In the rows, zero is written as 128.
Named moves, each a turn or a mirror, and the order they were made in; the first pair answered
move K828:
[145 100 126  87 117 136  97 150  48 134 138 128] -> [110 113 114  99 135 106  77 185  88 132 154  97]
[127 139 123  91 165  59 101 156 130 110 125 103] -> [167 122 138  77 141 104 131 103  75 119 106 138]
[121  81 121 146 114 136 129  83 136 110 163 135] -> [107  89 122 154 122 125 121  94 148 112 166 129]
move K892:
[128 126 135 135 100 167 104 133 144 102 115 124] -> [136 136 129 130 101 167 102 142 138 101 103 126]
[109 102 123 163  95 148 127 120 169 148 150 110] -> [131 110 143 152  86 175 133 119 153 156 135 117]
[114 121 122 130 160  84 151 135  84 103 138 175] -> [106 109 108 147 154  76 148 116 100 101 146 166]
move K764:
[117 123  99 115 152  93  90 167 106 108 156 119] -> [114 135 113 123 135 101  92 193 129 120 141  98]
[100 127 104 142 132 113 138  99 171 129 136 122] -> [ 97 129 108 142 126 113 142 103 168 131 132 118]
[115 102 119 127 170 123  85 141 132 136 159 112] -> [111 117 130 129 164 125  92 152 141 141 160 102]
move K350:
[ 98 100 114 138  93 101 116 109 151 132 163 110] -> [111  93 126 131  79 127 113 125 143 143 152 102]
[138 128 128 143 100 147 142 122 142 138 118 125] -> [145 120 119 132 112 140 138 106 115 134 125 142]
[106 175 128 167 160 120 139 136 142 129 121 113] -> [127 151 150 147 130 167 134 158 101 152 110 105]
[120 175 125 147 162  90 161  85 142  78 115 163] -> [129 173 186 161 117 143 162 144 174 133  81 113]
move K429:
[108 131 135 132  91 103 101 154 135 117 124 127] -> [112 136 131 116 107  93 102 149 124 103 124 150]
[135 109 146 123  81 157 136 121 134 139 132 108] -> [116 111 119 121 100 130 109 153 140 131 150  96]
[ 60  81 125 155 117 104 105 138 176 124 162  80] -> [ 76 116 103 110 183  63  97 139 121  89 167 127]
Now pairs of rows:
(2 to 3 moves a pair)
[115  64 121 104 128 108 111 105  83  97 170 140] -> [133  66 150 120 104 132 147  78  94 103 151 154] : K828 K429 K429
[113 110 106 110 129 107  74 162  97 111 150 123] -> [131 170 130 126 146 104 159 101 140  89 116 176] : K429 K350 K429
[113 130  46 129 108  99 140  53 145  93 156 185] -> [160 171 145 124  63 194 184 116 156 147  82 161] : K350 K828 K892
[120  56 155 104  97 170 115 128 167 157 146  78] -> [107  67 148 118 105 161 123 127 191 152 143  72] : K350 K350 K350
[135  96 123 108 135 121  91 207  82 141 132  93] -> [105  48  92 154 114  92 117  95 125 130 155  98] : K350 K892 K892
[152 141  83 116 194 126 148  89 101  98 133 171] -> [146 164 133 153 152 154 196 109 181 129 107 137] : K828 K429 K350
[113  86  68 167 148  99 137  74 163 136 124 136] -> [166  73 118 116 113 175 122 127  75 169  94 141] : K350 K350 K892
[100 120 120 152 112 118 119 127 206 120 131 111] -> [117 149 103 127 159  95 135  88 159  97 134 172] : K429 K429 K892
[166 159 129 101 145 162 196 117 110 116 116 195] -> [134 158  80 104 184 100 160 124 123  89 157 189] : K764 K828 K764
[ 92 101  76 135 141  85 104  66 156 100 164 153] -> [142  87 158 110  71 183  92 163 108 163 117 107] : K764 K350
[109  89  98 139 137 104 145  78 151 109 140 134] -> [123 111 147 118 113 148 126 188 144 141 118  83] : K764 K429 K350
[ 94 121 104 170 109 116 138 105 191 137 147 104] -> [136 149 117 145 140 121 173  65 134 112 124 165] : K429 K429 K429
[168 173 170 103 155 152 183 157 135 145 103 134] -> [120 157 122 148 172 100 186  96 197 121 137 131] : K429 K764 K350
[ 91 108 103 148 109 113  72 181 161 148 140 106] -> [ 94 132 117 150 119 113  77 187 185 150 132 104] : K429 K892 K350
[ 88 128  75 102 175  84  48 204 104 104 191 100] -> [113 154  79 121 189  76 140  55 122  70 172 185] : K350 K828 K350
[ 96 117 103 163 124 102 107 135 149 118 158  90] -> [149 114 135 139  99 149 152  69  94 120 127 148] : K429 K828 K429
[108 184 123 167 117  87 134 167 168 125 108 106] -> [133 190 134 130 130 104 110 200 118 129  98 110] : K429 K350 K892
[140 152 163 142  89 152 169 102 156 139  89 130] -> [ 87 131 111 162 126  92 111 145 180 123 140  90] : K429 K429 K892
[134  97 105 114 184  89  98 122 100 118 151 159] -> [163 160 172 118 179 128 146 155 127 141 102 158] : K764 K429 K429
[136 154 161 110 104 173 145 191 132 122 143 120] -> [131 143 110 114 137 136 167  90 122  81 167 172] : K350 K429 K350
[142  94 125 131 103 134 140  67 114 144 112 136] -> [168 135 144  98 129 141 139 106  79 144  97 153] : K892 K892
[145 164 118  97 161 135 103 191  58 144 138 110] -> [131 176 116 112 169 128 101 193  78 138 140 110] : K429 K828 K350
[114  80 116 104 124 116  89 162  97 143 167 105] -> [142 145 151  84 142 130 111 201 101 143 129 122] : K429 K764 K429
[104 122 124 180 116 119 145 105 182 110 128 118] -> [123  80 105 125 115 135  81 146  92 109 145 112] : K350 K429 K350
[185 196 161 139 124 186 190 140 113 120  72 154] -> [183 167 147 106 128 195 131 205  74 129  88 119] : K828 K350
[116 113  96 111 133 105 115 105  96 103 138 127] -> [139 131 151 128  99 156 156 108 131 135  98 116] : K350 K828 K764
[162 209 158 138 145 112 169 122 155 117  92 142] -> [176 179 167 134 116 144 183  94 134 135  84 152] : K764 K429 K892
